Each row is where one point has got to under a steady rotation. How many ticks took it there?
The counts run from 0 to 557.
[  1  -1   0  11   7   0 -11  -2  -7   8  -5  22  -2   4  -7 -15  15 -12
   5  11 -18 -23   7  17   9   3  -3   6  -5   7   7   2  14   7  -3   4
   8  -3] => 388
[  8   2   4 -13   5 -22  13   5  -4   4  -3  13  10   0 -14  -7  21  10
   2  -5  -4  -6   2  20  -7  -5   5  -5  -1   2  13  -9  21  -3  -4  14
   4  -2] => 498
[  3   8   0 -16   0  11   3   0   1  10  -8  -3   3  -5   0 -14 -10  22
   0  13  16   1   0 -15  -6  -4  -8  18  14 -12   3   5  -3  -8  10  12
   2 -20] => 344
[ -8 -20   0   2  -8  -9  -5  16  12  -5   7 -10   0   4  -8 -11  -2  -6
   9  -6  -4 -20  11  -5  12  -1   8 -23  -1   4   5 -11  -7 -23  -1   5
   6  -6] => 425
[  2  12   6  -1  -6  -8   0  10 -19   8  13   0   9   3  11  -6  14   7
  12  -4  -8 -20 -14   2   5  21   0  13  -4  -2  -2 -14  -5   5 -11  13
   2   9] => 522
[ -1 -20  15   4   8  -4  -8  -8   1   2   6  -4   1  25  -6   1   1 -13
   7  -5  -7  -7   8   0 -16   9   0   1  -3  10  11  -3   3  15  19   0
 -15   9] => 277
[  8  18   6  -4  17  21  -2  -1  -8  12 -15  21  -3  -5   1  -7   0   8
  -4  11   8   2   8  -5  -1   9 -14  19   4  -6  -9   1  -1  24   1   4
  -3  -4] => 360
[ 11 -12  13   7  -7  -2  -9  -6   6   1   8   2  -4  22   3 -15   0 -10
  17  -2   6 -18  -4   9   0  -8  16  -3 -14   6   0 -24   0   6 -13  -4
   4   6] => 535
[ 14  -8  16   8  -1   2  -5  14   0   0   5  -6  11  18  -7   0  -3 -11
  19   1   4 -10   1  -8   2  12   3  -1 -19   5 -15 -20 -16   9  -3   7
  -3  10] => 538
[ 16   0  -4   0  -6   1 -16   4  12   1 -12   9 -13   7   6 -14   5  11
  19  -7 -12  -5   6   0   3 -21  -6 -13 -11   0  21  -6  -3   8  -9   1
  -2  12] => 245
[  0   4   0  -5   2  -5   1  14  -4   7  12  -9   5   5  -3  -4  14  15
  21 -16 -12 -20  -2  -6  -2   6 -10  -9  -7  -4  13   7 -15  -1   3  10
  -8  13] => 265
[  5 -16  -5   9  -9   6  -9  16   8  -4  -7  -7   8   3   3 -10  -9   2
  14   9   0  -7  11 -16  21  -4   4 -20  -7   8   9  -7 -19  -2   3   4
   5   6] => 429
[ -6   0  -6  -6  -5  -5  -8  10   1  -5   3 -11  -7  -1  11  -6   2  22
   3 -10   4  -6   5 -26   8   8  -2 -12   2  -7   9  -7 -28  -5   2   4
   1  -1] => 450
[ -6  -8   2   5  -5 -12  -8  -8  10  -1   6   6  -8   1   3 -19   6   6
   9  -1   7 -28   9   1  12 -21   6 -17  -6  -2   9   1   1   0  14  -8
   3   3] => 60
[ -3   9  -3  -3   6  23   4  24  -3  12  11  -9  21   0 -12 -10  -8   3
   5  -2   9  -4  10  -5   8  -5  -1  -6  18  -7  11   5  16  -3  -3   3
  -1 -10] => 398
[-20  -2   9  -6  -2  -6  -5  -5  -5  17  15  -8   3   2   6  -8   1   7
  -1 -14  16 -15  -2  11  -3  -1  13  -3  17  -1  21 -12  15  -7   7  -2
  -5  -1] => 292
[ 19 -13   8   7  -2  -9   0  -4  -4   1  -5   7  13  13  -3 -10   4  -6
  12  16 -23 -12   1   2  -7  14   3  15 -12  11  -2  -9   4  10   9  15
   2   6] => 517
[ 21   8   3   1   8  15  -7   2  10   2  -7  -5  -5  12  -6  -5  -1  12
  17  -8  -5   2  16 -19  -8  -5 -10  -9  -4  -3  11  -1  -8  19  -3   0
 -10  18] => 247
[-11  10   7  10  10  -2 -15   1  -6   5   5  11  -9  -3  16  -3  11  -1
   9   0   0 -24   1  -6  21  13 -10   3 -10   2  -8   3 -15  15  14   0
  -8   8] => 47
[ -2  28   8  -2  13   5 -10  -4   2  12  -3  -2  -6  -7   1  -4  -1  11
  -5 -14  -8   7  14 -15  -3  16 -10  12  16 -16   7  -5   8   5  -7   9
  -8  -7] => 234
[  4 -14   5   4   8 -12  -4 -10   6 -13 -20   5 -15  10  -4  -1   7   1
  -1   4  -4   1  21 -17  -8  11  -3  -4  -7   8   1  -9 -17  10  17   6
  -4   2] => 462
[ -5   8  -7 -15   8  -7   0  -3  -1   8 -12   9   1  -9  11 -10   8  24
  -6  -1   5  13   5   3   0  -3  -3   5  16  -7  24  -1  13  -2   4   8
  -4 -19] => 473
[ -3 -15  -2  -4  -2   0  -5  -6  -4  12  -7   8 -12   4  -3 -16  14   5
  -1   6 -17 -20  -7   4 -12   6   1  11   2   9  23  -4  -5 -12  -2  16
   7 -12] => 131
[  4 -25  -2   0   1  -6   2  14   2 -11   1  12   8  20   1 -12   7 -11
  15   8   8 -10  -5  11   8  -8  10 -11 -10  10   2 -11  -2   1   3  -3
   3 -12] => 169
[-14  -2  -2   6  -1   7 -24   5  -5  -7  -1   2  -7   3  26  -5  -8  -8
  -3  -6   6   0  10  -9  25  13  -3  -3   6   1   7 -19 -12  11  -3  -8
  -4   2] => 434
[  9 -13   2   5  11  -1   5   8   5  -5  -8  14  12  11  -4  -8  10  -8
  10  12  12  -4   4  13  12 -13  17 -18  -4  16   2 -12   8  11   0  -5
   3  -5] => 170
[  0   0   4   2  21  11  -1   4  -3   7  -8  19   5   5 -15  -4   1 -22
  -3   8  -5   0  14  14  -1  -1 -10   6   4   4   0   5  28   9   0   2
  -1 -12] => 385
[ -2   0   4   8  12 -11   1  -5  10   9 -23   1   1 -20 -11  -4  13  11
  -7   8  -2   1  21  -5   7   5  15 -13   1   8   7  -9   2 -11   5  17
   3  -7] => 444
[  6 -14   1 -14  -3 -17   8  -2   9 -14   3  -5  -9  23 -12  -7  12  14
   6  -8  -2  -8  10 -11 -20  -6  -4  -7   3  -8  12  -6  -9   3  10   1
   1  -5] => 479
[  3  -5  13 -14  -2  10  -2   9  -1  -3  -5   2   4  -3   3  -3 -19   2
  -5   2  38  18   5   6   0 -10   1   1   9  -3  -4 -17   2   4   5  -1
  -5  -5] => 326
[  2 -15   3   2   9 -12 -13 -11  10  -9 -24  17 -17   4   7  -6   6  -3
  -4   4   6  11  17   1   0 -10   4 -11  -2   8  15 -18   3   6   5  -4
  -1  -6] => 460
[-14 -15  16  -7  -1 -16  -1   3  -5   0   3  -4   7  -4   0  -1  -4  -9
  -6   6  10  -8   1   7  -2  22  -1  16   3   2  -8  -9   1 -16  27  18
  -4 -11] => 311
[ -1   3   6  15  15   7  -1  17  -6   2  -1  10   8  -1 -11   1   7 -14
   3  -2   0  -7  21   7  18  11   6 -18  -2  11  -5 -14   6  17 -11   0
   0  15] => 410
[ -6  -4   9  -5  -7   3  -3 -10  -2  -7   2  -1 -11   5  -4  -9 -19  -4
 -12  -4  18   3  25  -6 -11  -2  -6  -2  21  -6   5 -13   9  13   8  -7
  -1   5] => 91
[ -3  -1  -9  -7 -23   0  -4  17  -4  -5  -1   4   1 -13  14 -18 -14  22
   2   1   8  -9  10  -2  17 -10 -10  -6   6  -7  12   1  -3   0   9   4
   5   9] => 85
[  1 -18  11   0 -11 -10  -1  11  -6 -13 -14  14  -6  -2 -10  -6  -6  -9
  -2   6 -10  -8  18   4   4   9 -18  -4 -10   7  -8 -10  -5   0  10  19
   6  11] => 97
[ -2  19   1   7  12  12   8  16 -10  14  15  -6  13  -2 -18  -8  11   9
   8  -6  -4 -20  11 -10   5  13  -1  -6  12  -5   0   6   3   5 -10   8
   4   4] => 394
